In the data rows, zero lies at 7.5, halfway between 7 and 8.
Some points:
8 3 12 5 12 11 7 6 8 11 6 6 9 12 2 11 8 4 5 11 6 7 5 7
6 10 3 12 5 7 9 9 6 7 8 5 6 8 8 4 3 12 12 7 9 4 4 8
9 5 9 5 7 15 5 8 8 9 4 5 8 6 4 6 11 6 6 5 7 3 5 10
4 7 11 8 7 12 10 11 8 7 15 8 10 7 6 4 6 11 10 4 7 6 10 10
15 6 4 15 7 4 6 6 5 5 7 6 6 6 12 5 3 13 9 11 7 6 8 7
8 5 7 5 11 11 4 7 8 9 10 5 6 9 2 11 7 5 5 5 6 3 8 9
5 10 10 11 6 6 14 7 6 7 12 7 6 8 9 4 9 8 10 10 11 5 11 9
6 4 11 6 7 5 5 7 8 6 5 6 9 6 6 4 12 7 5 9 12 6 15 8
10 5 6 4 13 7 5 6 10 8 9 8 6 9 2 12 12 5 5 6 9 2 11 10
10 14 4 10 5 6 9 6 7 7 4 9 6 6 12 9 6 10 9 10 6 15 4 8
8 6 2 10 5 9 10 9 6 6 8 9 9 10 7 9 2 8 13 9 5 7 7 7
8 5 10 5 8 10 9 7 8 10 5 8 10 7 4 6 12 6 6 8 12 4 9 15
7 4 1 8 5 7 10 9 5 5 8 11 8 7 15 12 3 8 15 10 7 6 7 8
4 9 14 9 6 4 7 7 6 7 10 8 7 8 6 3 9 8 7 9 10 3 15 9
4 7 7 6 7 9 11 9 8 8 8 8 6 5 11 5 9 6 7 6 5 6 6 7
6 8 4 13 5 6 8 12 6 7 12 6 6 9 10 5 2 14 11 5 8 5 5 8
6 5 15 5 9 6 5 7 7 7 7 7 11 8 7 11 6 5 5 9 6 4 6 5
4 4 11 6 9 6 6 7 8 8 7 7 8 6 8 8 7 5 6 10 6 10 6 5
11 5 15 5 11 4 3 6 7 8 7 6 10 13 3 15 4 5 4 10 6 7 7 4
13 15 1 9 5 5 9 8 7 6 10 8 8 7 8 5 5 5 8 9 6 14 6 5
5 9 5 10 6 5 11 8 6 6 5 6 6 5 9 3 6 9 8 8 10 6 10 9
6 6 5 7 7 6 9 7 7 8 5 9 5 3 15 6 8 4 7 10 7 11 7 6
5 4 11 6 9 7 5 7 8 9 7 10 9 7 6 9 9 6 6 6 6 8 6 6
10 14 2 11 5 5 8 9 8 6 6 14 9 12 7 11 3 9 11 8 8 15 5 7
4 5 9 7 8 7 7 6 7 8 6 7 6 4 13 7 9 5 7 12 7 7 6 7
13 14 2 9 5 6 9 9 7 6 10 9 6 6 11 5 6 6 8 8 7 12 6 7
6 6 9 7 7 7 9 8 8 6 5 6 9 5 6 3 11 12 7 7 10 10 9 8
7 5 13 5 9 7 6 7 7 7 5 8 10 8 4 12 6 5 5 6 6 5 7 5
6 6 7 4 12 12 5 6 9 9 5 5 6 11 2 15 8 4 5 4 7 3 6 9
11 13 2 9 5 5 7 6 6 7 8 6 8 8 9 8 5 5 9 14 9 11 5 6
5 3 11 6 8 8 6 7 8 8 6 9 9 7 5 7 11 7 6 4 7 7 7 7
13 15 3 10 5 6 11 9 8 7 8 12 8 8 9 8 4 10 12 7 7 15 6 7
6 8 7 6 5 11 7 8 7 8 5 5 8 6 7 3 6 10 7 6 8 3 5 7
10 5 7 5 15 8 6 6 9 9 7 8 7 12 2 15 10 6 4 7 9 3 13 9
4 7 8 8 7 14 8 8 9 8 7 9 7 4 9 6 11 9 7 7 6 15 5 8
10 5 6 4 13 6 4 6 9 8 15 6 6 9 2 15 11 5 5 6 8 2 11 8
5 8 5 7 6 8 12 8 7 7 6 8 6 5 15 6 7 6 7 7 5 8 7 6
9 10 2 12 5 4 10 10 6 6 9 12 10 11 5 9 2 8 14 8 8 12 7 6
8 3 11 5 8 7 6 7 9 7 6 6 8 7 6 5 14 7 5 7 9 6 13 9
12 15 3 11 5 6 8 8 8 6 6 12 7 6 10 9 4 9 8 7 8 15 5 7
8 3 13 6 10 7 6 6 8 9 4 7 9 12 6 9 9 5 5 7 4 4 8 6
6 8 6 7 6 8 9 9 7 9 7 5 8 6 9 3 8 8 8 5 8 3 5 8
5 10 9 11 6 5 12 9 7 5 8 7 7 8 10 5 9 14 10 8 13 15 14 8
9 6 6 5 15 6 3 5 10 9 15 7 6 12 2 15 13 6 5 6 7 2 11 7
11 4 13 5 9 7 7 6 9 9 4 7 9 10 4 6 10 6 5 9 9 2 12 9
4 8 12 8 6 9 6 8 7 6 11 6 8 8 6 3 4 12 7 7 7 7 7 9
8 5 8 5 12 10 5 7 9 10 6 5 6 10 3 9 8 4 5 4 5 2 5 9
4 4 9 6 8 7 7 7 8 9 7 10 7 5 7 8 9 7 7 7 6 7 6 6
6 8 4 8 6 7 11 9 9 8 6 10 6 3 13 6 7 9 8 5 6 9 6 6
5 9 5 10 5 8 9 9 7 7 10 5 7 6 10 4 4 9 10 7 8 4 5 7
12 14 3 11 5 6 6 8 7 6 6 9 6 7 11 9 6 8 8 8 8 15 5 8
11 5 8 5 9 12 5 7 8 9 5 5 8 8 4 6 10 6 5 6 5 3 5 8
5 7 6 7 6 7 10 8 8 7 6 6 8 4 11 3 12 9 7 7 9 6 9 7
5 7 7 7 5 9 6 7 7 8 7 6 8 5 8 4 8 7 7 6 8 3 5 7
These points spread out most along one direction. For each point below, how far along it does it lie, from 0 to 9? The average falls between 4 and 5, and the first point above lies past it.
12 14 3 11 5 6 6 8 7 6 6 9 6 7 11 9 6 8 8 8 8 15 5 8 2
4 9 14 9 6 4 7 7 6 7 10 8 7 8 6 3 9 8 7 9 10 3 15 9 5
6 6 9 7 7 7 9 8 8 6 5 6 9 5 6 3 11 12 7 7 10 10 9 8 4
5 9 5 10 5 8 9 9 7 7 10 5 7 6 10 4 4 9 10 7 8 4 5 7 3
10 14 2 11 5 5 8 9 8 6 6 14 9 12 7 11 3 9 11 8 8 15 5 7 2
10 5 6 4 13 7 5 6 10 8 9 8 6 9 2 12 12 5 5 6 9 2 11 10 7
4 7 7 6 7 9 11 9 8 8 8 8 6 5 11 5 9 6 7 6 5 6 6 7 4
5 10 10 11 6 6 14 7 6 7 12 7 6 8 9 4 9 8 10 10 11 5 11 9 4
9 5 9 5 7 15 5 8 8 9 4 5 8 6 4 6 11 6 6 5 7 3 5 10 6
5 8 5 7 6 8 12 8 7 7 6 8 6 5 15 6 7 6 7 7 5 8 7 6 3
11 5 15 5 11 4 3 6 7 8 7 6 10 13 3 15 4 5 4 10 6 7 7 4 7
6 8 4 8 6 7 11 9 9 8 6 10 6 3 13 6 7 9 8 5 6 9 6 6 3
8 5 7 5 11 11 4 7 8 9 10 5 6 9 2 11 7 5 5 5 6 3 8 9 7
8 5 8 5 12 10 5 7 9 10 6 5 6 10 3 9 8 4 5 4 5 2 5 9 7
4 7 8 8 7 14 8 8 9 8 7 9 7 4 9 6 11 9 7 7 6 15 5 8 4
6 8 6 7 6 8 9 9 7 9 7 5 8 6 9 3 8 8 8 5 8 3 5 8 4
9 6 6 5 15 6 3 5 10 9 15 7 6 12 2 15 13 6 5 6 7 2 11 7 7
12 15 3 11 5 6 8 8 8 6 6 12 7 6 10 9 4 9 8 7 8 15 5 7 2
13 15 1 9 5 5 9 8 7 6 10 8 8 7 8 5 5 5 8 9 6 14 6 5 2
6 6 5 7 7 6 9 7 7 8 5 9 5 3 15 6 8 4 7 10 7 11 7 6 3
6 6 7 4 12 12 5 6 9 9 5 5 6 11 2 15 8 4 5 4 7 3 6 9 7
11 5 8 5 9 12 5 7 8 9 5 5 8 8 4 6 10 6 5 6 5 3 5 8 6
4 4 9 6 8 7 7 7 8 9 7 10 7 5 7 8 9 7 7 7 6 7 6 6 5
8 3 13 6 10 7 6 6 8 9 4 7 9 12 6 9 9 5 5 7 4 4 8 6 6
5 9 5 10 6 5 11 8 6 6 5 6 6 5 9 3 6 9 8 8 10 6 10 9 3
4 4 11 6 9 6 6 7 8 8 7 7 8 6 8 8 7 5 6 10 6 10 6 5 5
4 5 9 7 8 7 7 6 7 8 6 7 6 4 13 7 9 5 7 12 7 7 6 7 5
6 8 4 13 5 6 8 12 6 7 12 6 6 9 10 5 2 14 11 5 8 5 5 8 3
7 5 13 5 9 7 6 7 7 7 5 8 10 8 4 12 6 5 5 6 6 5 7 5 6
5 7 7 7 5 9 6 7 7 8 7 6 8 5 8 4 8 7 7 6 8 3 5 7 5
5 3 11 6 8 8 6 7 8 8 6 9 9 7 5 7 11 7 6 4 7 7 7 7 6
